The same turns and mirrors carry the whole set onto itself and the rows of a family onto each other. Which other rows belong to the same family as each row named below? List them in the order they appear above.
These 16 rows form 4 families of 4 rows each.
Q_850: [-1.57  1.46  0.37  1.77 -1.89 -0.96 -1.57  0.30 -0.26 -1.19  2.19  2.42
  1.28  2.32]
Q_473: [-1.11 -0.92 -0.51  1.77  0.42 -2.55 -2.23 -0.86  0.50 -2.15  0.67  3.18
 -2.92  2.02]
Q_685: [-1.43 -1.40 -0.11  0.10  0.11 -2.58 -3.66 -1.26 -1.49 -4.37  2.42  3.24
 -0.20  2.01]
Q_182: [-1.05 -0.55  0.40  0.84  0.98 -1.72 -4.66 -2.19 -1.55 -3.81  2.65  3.30
 -0.97  1.53]
Q_675: [-1.14  1.24  0.07  0.28  1.17  1.24 -1.60 -0.20 -1.08 -1.40  2.04  2.78
 -2.19  0.89]
Q_599: [-1.65  1.94 -0.33  0.70 -2.54 -1.01 -2.94  0.50 -0.93 -2.57  2.06  2.13
  0.84  1.81]
Q_345: [-1.43 -0.44  1.43 -1.53  0.07 -2.18 -3.74 -0.65 -0.45 -3.92  1.80  2.26
 -1.11  1.52]
Q_205: [-0.43 -0.20  0.82  0.93 -0.61 -1.78 -2.01 -1.11  0.61 -3.07  0.39  1.35
 -2.76  2.63]
Q_510: [-1.62 -1.09  0.47 -0.44  1.36 -2.02 -4.02 -1.46 -2.17 -2.93  1.59  3.23
  0.50  1.33]
Q_133: [-1.19 -0.52 -0.44  2.65 -0.11 -2.26 -2.32 -1.27 -0.10 -1.47 -0.69  2.10
 -1.39  2.23]
Q_744: [-0.72  0.95  0.70  0.72 -2.03 -0.62 -2.19  0.91 -0.78 -1.59  1.51  2.99
  1.70  1.16]
Q_722: [-2.38  0.56  0.68  0.41  1.50  1.02 -1.34  0.11 -0.91 -1.28  2.78  2.86
 -0.19  0.79]
Q_679: [-3.36  0.36  1.23  1.79 -2.37 -0.58 -2.49 -0.24 -1.65 -1.44  1.34  2.61
  0.74  2.11]
Q_784: [-1.60 -0.06 -0.47  2.66 -0.28 -2.44 -3.85 -1.35  0.57 -2.37  0.71  2.70
 -2.32  1.53]
Q_746: [-2.37  0.13  1.91  0.90  0.39  0.67 -1.77 -0.80 -2.01 -0.22  1.77  3.68
 -1.27  1.52]
Q_554: [-1.13  0.04  0.60  0.92  0.76  1.57 -0.91  0.56 -0.79 -1.63  1.22  2.48
 -0.38  0.34]

Same family as Q_205: Q_345, Q_679, Q_746
Same family as Q_510: Q_675, Q_599, Q_133
Same family as Q_744: Q_182, Q_784, Q_554

